Each path below is one point turned by a fixed rotation once a step. After each direction that follows a path, write how fast that rotation turns it, in degrees per step (0 if it stays still).
Each turn is a multiple of 5 degrees from 10 to 175, or 0.
Each row of a path follows its step; steps can be skipped.
Path 1:
step 0: [ 14   6 -10   5  -5   1   2 -11   1   0 -19  -4   0   6 -21   7  17 -29
 -17   7   2  18  -4   1  -8  10   2 -35  -7   0   7   2 -12   9  21   0
  12  -6  10  -1   4 -20 -18   4 -17   0   9 -10  -8  -8  -4  -4   9  -3
  10  20   0]
step 2: [ -7 -20   8  -5 -15  15 -11  -3   6   1  -7  11 -12 -12 -19   5   5  11
 -18 -17 -19  10 -14 -10   4   8  13 -11   4  11  19   7   1   2   0  10
  10  19  15  14   9  -3 -13  12  -5  10  15  11  11  15  16  -7   8   0
 -17 -13   5]
step 5: [-10 -21   3  -1 -18  19   7   8  -4   5  -1   6 -15  24  -4  -3 -12  -5
  -5  17  -6   6  12  -1  16  -7  31 -10 -21  -9 -12   2   8  -3 -13   5
  24   3   0  -1   0 -24  -9  14   8  17  -6  -7  -1   2   3 -12  -4   4
 -10  15   0]
step 8: [ 18   5   0   2 -16 -15 -16   5  14  -3 -10   4 -11   8 -12  -5 -14  -6
 -15   8 -24 -22 -13   8 -11  13  -4 -16  -5   2   6  -7  13  -7 -14 -11
   6   4  14  -7 -15  -5 -23  -5  22  10 -11   0   1  12   5 -14   9   2
  -6  14  16]
step 14: [-18   3   8  10  -4  -6   2  -6  23   5  -6  10   4  -3  -8  -7  14 -15
  -1  -3 -10 -20  -2 -17   5   5 -24   6   9   0 -21  14  19 -13 -13   4
   2   8   9   5  12   4  16 -14 -13  22   5 -14   2  11   8 -16   7   1
 -17  15   7]
step 16: [ 14  15 -11  -5  -3   9  10 -24   5 -24  -6 -17  -4 -19   5   5  13 -20
  14  13  -9   4  -3  -6 -13   2 -10   2  -7 -16  19  19   3   2 -17   6
   1   9   9  -4   4   6  -7  -3  11  -4 -23 -21  -4  20  -7  -6   6  11
  -8  13  -4]
step 18: [  2 -17  -1  10   6   3  -5 -14   9 -14  -5 -12  -1  -8 -29 -10  -2  -6
   0   8  -6  10   5   9  -2  -4  20 -11  -6   8  22  11 -20  -7  18   5
   6  -9  11  -2  -1   3   6   7  19  12  -2   8 -10  14   0 -18 -19   0
  24  21  -7]
step 26: [  9  17  15 -13   3   9 -17  -1  23  -2 -10  -5 -10   0  -5 -10 -14  -6
  10  25  -5   3  -2 -21  -7   2 -15 -11 -10  20   3   3   5  -7   0 -13
  -2  -4 -11  18  10  -7  -9   0  17  18 -12  -5   5  -7  17  -2   3  -9
  29  10   8]
step 28: [ -6 -12  10  -6   9 -22  15  -5  -8  -9   8 -19  -1  -5  -8  15 -11 -10
   8  28  -1  16  -6 -13  -4   6   6   2  19  10  15   0 -14 -20  -3  -2
   2  18   2   4  21 -17 -15   1  -9 -12  -2  -5  16  -4  15 -15 -13   5
   1  -9   4]
step 29: [-11 -12  -8  -4  12   3  -6 -17   4  -9   7   7   7   0   0  27   0  -8
   6  22   2  -1  17 -11 -12   4 -25 -16   9  30  -9   8   6  20  10   5
   4   7  14  15   1 -10 -14   7  -4   6 -18   3  -2  11   5  10  10   6
 -16  -6  12]
[ 0  1  1 -3 -1  2  0  1 -4 -1 -1  6  3  0  8 -6  2  0 -6 -2 -1 -1  2  1
  4  6  5 -2  0  1 -1 -4 -5  4  2 -3 -3  7  0 -1  0 -1 -4  3 -3  0 -2 -3
 -5  0  3 -5  2  1 -2  3  3] | 10
[ 1  2  4  1 -3  3 -3  4  5 -2 -3 -1  1  2  0  5  0 -3 -1  4  3 -2  0  1
 -6  4  1 -1  6  6 -5 -3  0  1  4  4  2 -1 -8  3 -1  1  1 -1 -5  3  2  3
 -4  0 -2  0 -1  3  2  4  2] | 125
[ 0 -4  0  5 -2  2 -3 -5 -6 -5 -2 -3 -5  2  1  1 -2  1  0  0  5  1  2 -1
  0  3  6 -2  0  1  2  3 -2 -3  1 -1  2 -1  0 -2 -2  6  5  0  3  6  3 -1
 -3 -1  0  0  5  2 -8 -1 -2] | 25
[-4  3 -1 -2 -3 -1 -1  0 -8  0 -2  3 -3 -3 -1  5  5  6  3 -1  4  0  4 -3
 -2  3 -6  3 -3  3 -2 -1  2  0 -3  0 -2 -3  4 -6  0  3  0  4 -1  1  2  1
  2  2 -1 -2 -1  2  4  7  3] | 140
[ 2  3  1  3 -5 -3  0 -1  1  4  4 -2  1  2 -3 -5  4 -2  2 -1 -1 -2  0 -3
 -1  2  1 -4  2 -6  1  1  3  1 -1  1 -2 -5  1 -5  1  0 -4 -3 -1 -4  0  0
 -7  4  0  8  5  3 -3  5  3] | 45
